128 stands for zero in the data rows.
Here are some numbered points:
[158  78 160 121 167 111  97  97  74 188 133 103  72 196 142 138 158  64
 155 130 160 135  91 180  74 189 156 130 146 198 184  98 105 152 163 152
 147 188  90 112  93 124 152 168  78  96  73  92  86 139 173 140 156 123
 146 123 146 128 108 133 117 127 144 134] 0
[145 141  80 135 142 124 143 119  70 133 146 125  97 138 137 172 114 108
 115 134 130 139 137 164  70 143  88 132 123 113 116  89 144 178  96 142
 122 139 148 122 117 106 109 144 145 144  72 140 109  86 163  97 142 155
 107 125 149 112 165 166 105  98  59 126] 1
[ 85 160 211 116  79 149 137 146 149  63 154 121  61  53 147 171 154 157
 143  68 161 171 139 126 148 191 152 137 150 147  93 157 156 191 161  72
 154  62 156 154 151 110  85 170 146  42 155 151 106 152 133 115  62  63
 119 161 152  66 139 115  73 142 101 176] 2
[ 91 155 113  83  61 146 158 145 155 143  65 161 162 153 127 157 180 144
 139 167 154  96 156 160 182 159  58 139  54 156 148 156 118  93 163 164
  68 150 150 110 157 139 120  84  61 119 164 153  60 136 108  74 160 108
 189 149  54 120 155 136 152 210 103  88] 3
[125 173 139 169 142 140 104 167 148 135 140 148 121 115  94  76 130 148
 100 118 106 117 164 149 112 137 121 169  94 144 129 150 127 129 111 169
 106  91 140 121  97 156 149 171 147 226 117 136 126  82 112  84 115 147
  81  65 140  87 122 135 114  85 134  91] 4
[130  98  97 131 104 151 113 125 137 110 139 111  81 125 130  95  94 112
 114 171 102  79  89 161  88 121 115 165  96 131 100 123 111  96 105 124
 140 176  97 136 107 138 145 109  95 107 152 154 137 120  83 127  84 110
 170  68  97 165 160 152 127 108 175 153] 5
[177 138 116 140 159 153 133 145 160 143 136 172 125 135 122 175  87  71
 186 146 167 137 158 144 127 150  73 136 137 165 129  73 207 163 138 152
 161 146 168  90 179 146  89 174  92 110  85 129 128  68 198 160 122 134
  88  67 198 140  95 131 117 151 114 139] 6
[ 58  69 199 172  42  67 196 157 131 171  47 231 170 176 121 113 215  79
 209 145 141 173 211 223  20 132 130 167 142 175 223  86  38  94 189 174
 208  95  43  52  34  55  67 209 136 187 172 173 169 163 112 113 173 113
 177 168 129 172 166 118 173 156   0 193] 7
[122 114 144 111  97 119 147  98  82 108 157  99 131  98 145 102 170 131
 101 165 104 104  85 102 153 109 107  89 169 106 148  97 102 168 155 115
 100 114 108 121 113 146 153 139 169 130 176 148 119  92  89 153 144 100
 148 130  89 150 143 132 145  90 138  97] 8
Which two points above are nearest to each new point, looking only along the 4 directions in which the numbered points spread most? Their numbers follow each, nearest first.
[144 136 115 139 128 127 118 129 126 142 121 138 115 145 125 119 138 121
 109 127 119 140 115 135 115 133 113 138 113 118 134 141 108 133 124 136
 119 137 141 139 131 139 118 133 147 146 121 121 143 126 104 131 119 117
 129 122 119 129 134 119 111 128 123 134] 4 5
[ 93  58  64 163 190  53  80 161 153 129 171  38 180 193 172 101  89 170
 120 170 134 128 166 181 170  21 144 125 172 120 178 168 128  46 138 185
 168 172 137  42  63  67  68  86 182 118 163 197 169 173 174  85  97 200
  92 194 174 127 166 180  86 178 163  46] 4 5
[182  91 121 174 109 145  74  79 184  58  71  70 155  46  64  68 168  61
 153  62 180  63 167 134  99 140  63  75  53  76 184  78  61 123 202  96
 162  60 111 152 152  71  67  80  62  57  99 135 172 204 156 118 123 186
 169  67  92 141 153  65 158 209  83 132] 4 1
[164 109 142 150 115 147 120 167  86 152 110 181 130 162 146 103 145  86
 141 147 114 166  53 160 170 157 123 171 153 143  84 153 141 158 143 160
  78 159  80 107 154 150  79 145 111 142 111 186 155 141 132  89 139  85
 139 145 101  95 159  90 133 140 127  98] 4 1
[144 119 159  94 123 164 124 130  99  86 109 117 109  78 114 143 136 122
 133  95 124  91 100 119 141 111 152 131 117 133 131  78 108 110 121 145
 136 144 136 111 126 118 166 131 106 137 120  87 124 129 126 130 143  94
 110 112 161 122 165 114 109  92 121 112] 4 1
[136 112  99 169  85 118 108 152  46 104 104 140  92 154  68 173  70 118
 101 129 115 104  88  93  91 146 106 103 134 136 110 149  72 137 112 157
  73 101 105 111 103 120 115 130 193 125 100  70 181 200  97 130 109 152
  69 127 197 124 110 130 196 130  90 158] 4 1
[142 107 126 111 136 100 130 147 127 150 133  90 133 150 127 104 141 137
 145 134 121 121 111 132 130 143 147  80 144  92 139 127 118 112 123 153
 148  97 134 134 130 147 130 115 105 109 142 149 141  79 124 109 106 151
 114 125 144 114 134 138 118 144 165 111] 4 5
[143 141 104  81 156 125 119 106  84 167  91  98  90 156  67  98  99 135
 109 164  71 170  64 121  93 132 110  91 100 105  87 144 109 112 143 147
 116 160  73 131 115 143  75  95  94  93  90 118 116 127 203 123 100  64
 169 226  98 120 111 147  68 127 201 124] 4 5
[158  99 137 161 141 160 134  90 156 163 141  97 142 149 153 137 107 132
 138 116 156 150 153  64 140  65 147 125 111  99 111 163 151  82 157 140
 135 169 136 110 123 127 140 161 150  64 152  90 117 139 102 153 153 126
 148 153 136 134 183  97 119  69 142  80] 4 5
[186  97  69 180 171  85 142 150  63 188  77  98 170  67  66  99 174  62
  60  96 201  70 162  64 158  75 183 126  68 191  57 103  61 110 196  85
  77  84 203  96 159  86  68 192 161  53  55  91  60  95  56 188 186 173
 188 111 141 151 115  99  64 178 157  68] 4 1
[147 136 129 113 157 142 126 147 119 104 164 130 126 137 131 117 122 136
 121 124 133 147 113 147 116 148 131 154 121  97 172 125 136 135 135 140
 131 138 107 152 124 137 121 104 166 152 114 127 133 115 128  92 165 147
 105 160 111 133 126 119 109  93 162 133] 4 1
[134 107 138 115 122 114  97 135  98 133  92 148 142 111 143 113  78 134
 150 122 119 147 134 157 118 116 118 128 111 141 138 162  82 155  94 147
 123 119 121 108 144 156  80 135 116 130 145 126 113  94  95 135 140 138
  80 129  98  99 159  96 131 145  85 136] 4 1
[153 175  94 107 165 132 128 100  69 100 124 110  76 104 126 132 117 100
  96 104  87 102 127 152 125 175 121 144 120 100  87  98  97 107 137 134
 129 151  93 116 136 156 123  95 121 149  95 104 127 130 111 129  90 101
 124 179 120 170 131 104  87 139 124 163] 4 5
[131 121  84  99 121 106 159 101 121 139 118 137  97  87 128 135 104  85
 124 117 180 105  65 104 158  91 123 108 160  87 129  98 129 111 100 110
 123 138 173 103 123 108 154 143  99  88 113 149 158 129 110  91 118  97
 112 172  86 111 160 143 139 121  79 164] 4 1
[196 102 151 118 171 132 158 135 114 134  83 149 159 108 150  46 153 175
 155 137 185 162 148  71 154 141 142 119 153  60 158  61  90 148 151  79
 151 128 162 131 186 146 164 139  80 136  83 139 158 108  63 156  74 140
 153 137  62 145  88 133 100 123 102 131] 4 1
[146 138 110 153 136 129 115 116 103 147 120 136 146 154 132 128 100 118
 130 122 104 106 119 131 136 116 122 126 114 131 107 131 120 137 137 141
 135 120 114 120 121 123 126 120 107 139 120 129 121 138 116 123 126 142
 101 104 107 121 117 120 105 122 100 140] 4 1
